(in the rows, 128 means zero)
Where one turn sends some rows of the set: a few examples, then the rows asked:
K317: [163 116 142  95 118 138 105 106 118 120 153 114 115 127 120 103 119 121
 130 152  86]
K234: [157 141 146 137 119 131 126 107 108  94 116 144 107 133 154 113 155 109
 137 125 120]
K236: [161 119 138  92 115 143 130 118  97 118 111  97  96 116 117 113 136 108
 129 157  92]
K822: [172 136 150 114 126 149 127 116 114 119 116 130 128 134 152 102 151 100
 138 108 117]
K385: [138 153 129 121 111 180 137  98 136 119 130 131 122 116 124 128 151 106
 129 145 119]
K618: [170 146 159 110 117 168 125 111 126 103 135 112 138 134 143 107 133 116
 127 127 123]
K582: [145 126 139 103 130 182 126 119 131 114 130 125 116 121 133 120 164  94
 143 147 104]
K81: [167 140 142 113 142 124 118 113 106 140 129 122 106 116 131 130 106  98
 139 124  90]
K172: [162 142 141 123 115 149 149 124 145  92 127 122 127 149 140 117 112  87
 132 138 104]
K494: [171 143 155 122 150 126 139 100 134 117 140 135 100 132 108 108 111 109
 132 169  84]
K995: [146 130 152 104 133 116 142 109 122 144 122 114  89 126 135 128 128 127
 152 145 105]
K635: [169 138 137 123 150 133 136  86 124 118 125 123  96 119 122  97 121 106
 147 168  73]
K267: [157 136 156 123 105 151 142  68 126 122 125 128 115 121 116 127 168 101
 126 162  92]
K552: [133 158 147 129 123 150 131 113 133 131 119 145 107 122 137 135 156 128
 117 143 117]
K911: [175 142 126 114 131 140 140  87 116 128 118 136 114 120 119  93 120 103
 126 167  67]
K975: [176 153 143 112 138 136 145  98 127 129 131 148 118 131 119 112 105 104
 117 165  77]
K972: [164 121 171 127 129 139 134 125 136 119 118 123 128 119 113 135 156 110
 119 156  80]
K95: [164 155 154 125 119 138 132  96 113 126  96 111  91 146 159 100 137 105
 135 143 107]
K674: [153 127 122  84 100 150 151 108 114 115 130 133 122 126 133 137 115 104
 138 162  94]
K181: [153 153 153 132 114 153 126 101 122  80 132 125 118 132 154 123 132 123
 132 143 124]
K605: [156 148 129 112 120 144 122  84 105 108 142 121 104 114 133 137  99  99
 137 150  91]
K89: [178 133 147 115 106 152 127 131 118 111  98 126 121 153 146 100 130  99
 126 157 100]
K282: [145 138 157 116 145 156 122 136 123 123 117 132  97 123 137 130 166 107
 125 139 105]
K44: [145 141 139 113 107 120 153 103 122 121 137 132 103 131  98 135 121 105
 123 145 119]
K298: [152 129 161 113 133 155 149  92 138 105 134 113 119 114 137 142 154  94
 141 152  72]
K773: [145 147 151 131 112 129 148  90 147 103 133 115 101 152 139  96 135 109
 133 134 111]
K174: [166 147 163 130 122 144 141  95 125 145 103 139 126 119 133 151 146 107
 133 159  93]
K521: [155 129 131 121 108 111 113  93 109 127 139 152 106 132 119 116 126 119
 131 151  99]

K822 goes to K618
K172 goes to K773
K582 goes to K385
Now find these:
K635 goes to K911
K44 goes to K995
K81 goes to K317
K267 goes to K174

